[[-0.073, 0.788, 1.656, 1.306, 2.204, 1.040], [1.060, -1.540, 1.911, 0.467, 0.593, 1.448], [-0.909, 2.067, -0.895, -0.249, 0.651, -0.632]] --> -0.632
[[-15.18, 6.40, -3.75, -13.07, 13.62, 1.03], [-3.82, 3.07, 3.77, -5.68, 7.45, 10.32]] --> 10.32
[-6.4, 11.3, -1.6, -12.4] --> -12.4
[-11.351, -7.021, 11.878, 11.254] --> 11.254
[-1.182, 0.076, 1.361, -0.356] --> -0.356
[[0.127, -0.080, -0.168, -0.081, 0.076], [0.033, -0.051, -0.145, -0.062, 0.053], [-0.098, 0.067, 0.127, 0.092, -0.072]] --> -0.072
[1.839, 0.610, -1.787, -0.115, 0.935] --> 0.935
[-1.5, -2.0, 0.3, -0.2, 1.5, -0.1, -0.6] --> -0.6
---
[179 241 160  50  34 238] ans = 50
[3 0 8 5] ans = 0
[10 42 81 47 52] ans = 81
[234  41  44  77  32  22] ans = 77
[4 7 7 0 3 1 3] ans = 3
[  47 -615  131  883 -203 -928] ans = 883
---
[[-16 -10 -12  26  -6 -10]
 [ -5  -8  -2  30  -8  -2]
 [-28  12   2  -2  -3 -25]] yields 12

[[ -6  18 -38   3]
 [  5  17   6 -32]
 [  9  25 -16  34]] yields 18

[ 25 -30 -17   8  -4  -7] yields -4

[31 -4 30  6 27  4 16] yields 27

[[-20   4  10  33 -34  38]
 [ -6  14  -1  28   2   4]] yields 28

[-8 32  7  0  9  1] yields 7

[-27  -3  31   8  -6] yields -3

[13  2 28 -3] yields 2
---
[ 1 29 -7  6] ans = 1, 6

[[ -6  20   6   9]
 [ 12 -15  -6  32]
 [-25 -12 -12   0]] ans = -6, 0

[ 34  13 -15  20   4  36   4] ans = 34, 4

[ -1 -38   5  -6  19] ans = -1, 19

[ 10  25 -12 -12  -8  15 -32] ans = 10, -32

[[-14 -27  -7 -22]
 [-14 -27  -2 -24]] ans = -14, -24

[[-2 -1 12 -3]
 [-2  0 27 -2]
 [ 0  9 12  9]] ans = -2, 9

[[ -6  -1 -11 -36   5]
 [-12 -10  -6   2   6]] ans = -6, 6

[[ 13   5   8  -7]
 [ -2   2  -6   1]
 [ 31   2  25 -23]] ans = 13, -23

[[ 13 -18 -17  10  16  17]
 [ -2  -9 -18 -13 -22  36]] ans = 13, 36
---
[[  8 -21 -16  -2  14]
 [ -1  38   3 -10   4]
 [ 10  25 -24  -1  21]]
8

[-13 -28   1 -11 -13  -7 -15]
-13

[ -5   0   9 -12  12  29]
-5

[-26  -2 -35  19 -23]
-26

[-19  -2   9 -35   6  30  15]
-19

[[ 13  -9   8  -7  24  -1   1]
 [ 14 -10   8  -8  27  -1   2]
 [ -8  10  -2  11 -27   2 -10]]
13

[ 22 -33  -5 -26  17]
22

[ 30   7 -13  24]
30
---
[15  2 30 -7] Out: 30
[ 33  15 -29  -7 -17 -12] Out: -17
[ -3  35  18 -20   8] Out: -20
[ -1   5  12 -24  27   4  19] Out: 4
[ 24  36  33  23 -14  -3 -11] Out: -3
[-37 -19   5 -30] Out: 5
[ 14   8   8 -14  -9  21 -33] Out: 21
[ 37   3   2 -35 -31   1] Out: -31
[-18  -3  38 -25  15  32  18] Out: 32
[-18  13  14   0  -6 -15  34] Out: -15
---
[-34  -2   2  24] -> -34
[ -5   0 -28  28  -7  19] -> -5
[  5  -2  31  -4 -19   7] -> 5
[-12 -30  13 -25 -18   2] -> -12
[  6  -1 -32   5] -> 6
[ 15 -27   5  34] -> 15
[ 33 -22 -19  29   3  18  10] -> 33
[ 33  28  21 -28] -> 33
[ -3 -23 -35 -32  16 -36] -> -3
---
[[-17  27   1   3  17  -3  -3]
 [ 10  22  -6  27  10  17  29]
 [ 20  11  -7   2  -3 -10   4]] ==> 29

[[31 28 16 30]
 [14 11  3 -2]
 [ 8 -2  8 10]] ==> -2

[[  0   9 -17 -19   3   5]
 [  0   8 -22 -28   0  11]
 [ -4  -4   3  12 -10 -13]] ==> 11

[[ -8  -2  29 -16  -8 -17]
 [-17  30   0   1  14  -8]
 [-11  -1  22  -6  12 -22]] ==> -8

[[ 11  -1  12  -5  -1]
 [ 18  20  12  -5  20]
 [ 31 -18  -4  -3 -14]] ==> 20

[[ 6 -6 -4  3]
 [-8 -2 30  1]
 [25  7 29 20]] ==> 1

[[ -8  -6  15  28   1  -1]
 [  6   0  -4 -13   2  -9]
 [  6  38  13 -10  -7  19]] ==> -9
---
array([-12,  38,   4,  23, -38]) yields 38

array([ 35,   0,   6, -20,  11,   4, -26]) yields -20

array([ 17,   4,  28, -14,  18,  18]) yields 28

array([-32,  11,   2,  -2,  17]) yields 11

array([20, 38, 27, 15, 22]) yields 38

array([ 23,  19, -28,  13,  28,  -3]) yields -28

array([[ -4,  26,   3,  13,  -6,  18],
       [  2,  37, -10, -19,   2,   4]]) yields -10
---
[[ 24  22  -8 -27 -13  17  24]
 [ 21  22  -5 -27 -14  16  26]
 [ 25   3 -24 -20  10  26  11]] >> 3

[[ 21 -10   3   3 -16  -2]
 [-28  19 -26  -1 -14   2]
 [  4 -31 -28 -11 -14  16]] >> -31

[[  4  -5  -3 -10 -11  29   9]
 [  7 -19  14  18  -4   1 -15]
 [ -6  17 -14 -19   1   6  16]] >> 17

[[-20   4   4  27 -14]
 [-13  -6  -4 -19 -30]
 [ -2  14 -34 -25  -4]] >> 14

[[ 21   4 -21  -4  30]
 [ 21 -14  15   2 -17]
 [ 21 -15  -2  -3  -3]] >> -15

[[ -5   2  -4 -14 -16  19 -21]
 [  1 -21  -4  14  32 -12   7]
 [ -7   5  -9 -15 -16  21 -19]] >> 5
---
[  8.80  13.62 -14.41   3.14  -2.17  -7.39] ans = -7.39

[-0.91  1.33 -1.53  0.55  0.33] ans = -0.91

[[ 0.15  0.14  0.17  0.13  0.18  0.14]
 [-0.03  0.14  0.14 -0.07 -0.14  0.17]
 [ 0.10  0.23 -0.03  0.15 -0.03  0.14]] ans = -0.07

[ 1.31 -1.44 -0.68  0.71] ans = -0.68

[[ -1.474  -3.969  -3.221  -3.969   9.926  -7.760]
 [ -8.640  -3.145  -5.593   1.595 -17.087  13.118]
 [ -8.571  -3.570  -6.104   1.382  -3.969   4.724]] ans = -8.640

[-0.1  1.8 -1.2 -1.8  0.3  0.1] ans = -1.2

[[-0.19 -0.05  0.04  0.02  0.02  0.04  0.10]
 [ 0.04 -0.02  0.04  0.15  0.05  0.04  0.18]] ans = -0.05

[ 0.02 -0.01 -0.13 -0.05  0.14] ans = -0.05

[[ 0.016 -0.002  0.036 -0.154]
 [ 0.016 -0.083  0.116  0.035]
 [ 0.014  0.012  0.002  0.027]] ans = -0.083
---
[[ 12 -22  30   3  -7  -8]
 [ 10 -19  21   9  -9 -16]
 [  1  -8  -9   8 -17  -5]] => -7

[[ -6  12  18 -16  27]
 [  2  17  12 -27  33]
 [  2  20   6 -27  23]] => -16

[[ 12  11 -26  15  10]
 [-14 -10  34 -25 -14]
 [  4  -6   4  -1  -2]] => 15

[[  6   0   1   0 -35   0]
 [-24   1   1  -1   6   0]
 [ -9   1   0   0 -27  -2]] => -35

[[-21 -20 -20   0]
 [-23 -20 -24 -28]
 [-20 -18 -19 -27]] => -20

[[ 22 -11  14 -10 -22]
 [ 29 -13  11  -7 -17]
 [-25  30   6  15 -16]] => -10
